One turn or mirror swaps these rows in pairs. Which row does each one swap with?
The rows were stretched afterwards, more along some directions than others.
K453: [  2  -4 -21 -41 -10   2  14  -2 -25   2   6   0  28 -19  24  11  20]
K667: [-12  -4  -7  30  -8 -13 -13  23  37  20  30   1 -27   0 -37 -13 -38]
K28: [-17  -6  -5 -42   7  37  -8 -37 -40   7 -26  25  15 -12  23 -19   4]
K764: [ -8   1   3  35  -8  -9 -13   5  36  16  12  -8 -36   6 -32  -7 -56]
K877: [ -7   6 -11 -31 -15  11   8 -12 -24 -13  -4  17  23   9  -7   7  31]
K71: [-12  -3  -1  -2  -1  13  13 -18 -15   7 -23  27  14  16 -12   8 -11]
K281: [  9   5   2  12   5 -20  20  18   5 -19  -2  -8   8   0  -5  13 -33]
K114: [  6  -4   1 -23   6  23   1 -28 -45  -5 -18   5  23  16  19  -9  41]
K317: [-16  13  -1   4  11  13   4  19 -17  -4  -8 -10  -2 -18  10 -10 -10]
K998: [-20  10 -22 -16   2  13  20  15 -19 -20  -9 -10  14 -30  14  16  -1]
K544: [ 12 -13   0 -32  -6 -19  29  -8   0   0 -12  10   9   1   2   3   3]
K483: [-10 -14   0  17   3  11 -24   9  21 -16   7 -16  -7   4  -9 -16 -48]
K173: [-13   8 -13  -9 -21  -6  35  24  13   2 -13  18 -21  -7 -12  -7   4]
K287: [-19  10 -18 -30  -3  -8  12  -9  -7  15  -7  24  19 -16   4   5  -5]
K662: [-24   9 -21 -19  -9   1  25   0  -6 -17  -5   8   9 -23  -2  21   5]
K145: [ -2 -20  33   7   7  17 -19 -12  16  -9 -17 -11   4  15   4 -17 -10]
K378: [  7  21 -10   0  -8  12   9 -24 -27   4  -5  11  18   3 -20  26  10]
K845: [  2 -13  34  35  12   4 -24 -15  11  16  10   9  -4  34 -10 -29   7]
K237: [  5   1   7  18  -6   2 -15 -19   0  37  -1  25 -16  29 -28 -29  -9]
K31: [-21  27 -10  28 -24   7   6 -17   4  23   6  34  -5  15 -33  -5   0]
K452: [  1 -17   5 -30 -14  -5  -5 -11  21   7  -3   4   6   5   8 -11  -7]
K799: [-17  10 -17  -3  -1  20  14  22  -5  -6 -22   8 -12 -14  -7  -6  -8]
K14: [ 11  -8   6 -13   4  13 -31 -23 -12   9   4   2   5  14   5 -12 -23]
K394: [-12 -12  15  22  22   9 -45  -8  18  10  16 -12  -6  21   3 -29 -41]
K970: [-12  10  -1  11  16  19  -1  14 -14 -18  -8 -22   8 -17   0   7 -19]
K235: [ 13  -7 -16 -42 -19  15 -11 -12   8  -9 -14  -7  -8  -4  36 -23  27]
K181: [  1  21  -5 -16  -7   1  36  -1 -33   0 -15  21  21 -13   1  13  31]
K916: [ -3   7 -10 -27 -19  13  -4  -8  -6  25   4  12  -3  -9  -4  -7  32]
K499: [ -6  12   0 -12  -8  -6  -7 -14  11  33  14  10  -4   7  -5  -6  19]
K156: [  3   9 -11   7 -26 -29   8 -13  19  22  19  20 -11  11 -36  13  -5]
K522: [-23  11   0  28  -3  24 -21  -4  32  -6   0   5 -35   8 -18 -18 -45]
K210: [  9 -20  -8 -36   4  11 -24 -14 -14 -16 -10 -23   7   1  47 -32  19]
K575: [-24  -2 -13   3   4  -2 -11  11  26  -5  -6  -9 -14 -14  -6 -10 -57]
K934: [ -2   3   7  15  23  -3  -9  20  14  -6  14 -19 -18  -6  21 -20 -29]
K591: [  6  20   5  11  -9  14  -5 -29  -7  25  -7  18  -7  24 -19 -14   6]
K515: [ 16  15   0   2  -3 -30  32  14  12  18  10 -10  -2  -3   3  26  15]
K236: [  8   3   6  39 -17 -28  10  25  27  18  34   1 -27  20 -43  -1  -7]
K730: [-18 -13  -9 -27  21  19   7  17 -10 -29 -28 -18   8 -23  34  -6 -12]
K524: [-11   0  -7 -31  11  45 -10 -16 -14 -18 -33 -12   3 -16  36 -15  -7]
K498: [-13  -1   0  27   5 -12   6  16  24  -2   0  -4  -7   2 -19   7 -57]

K575 swaps with K970
K235 swaps with K845
K934 swaps with K522
K378 swaps with K287

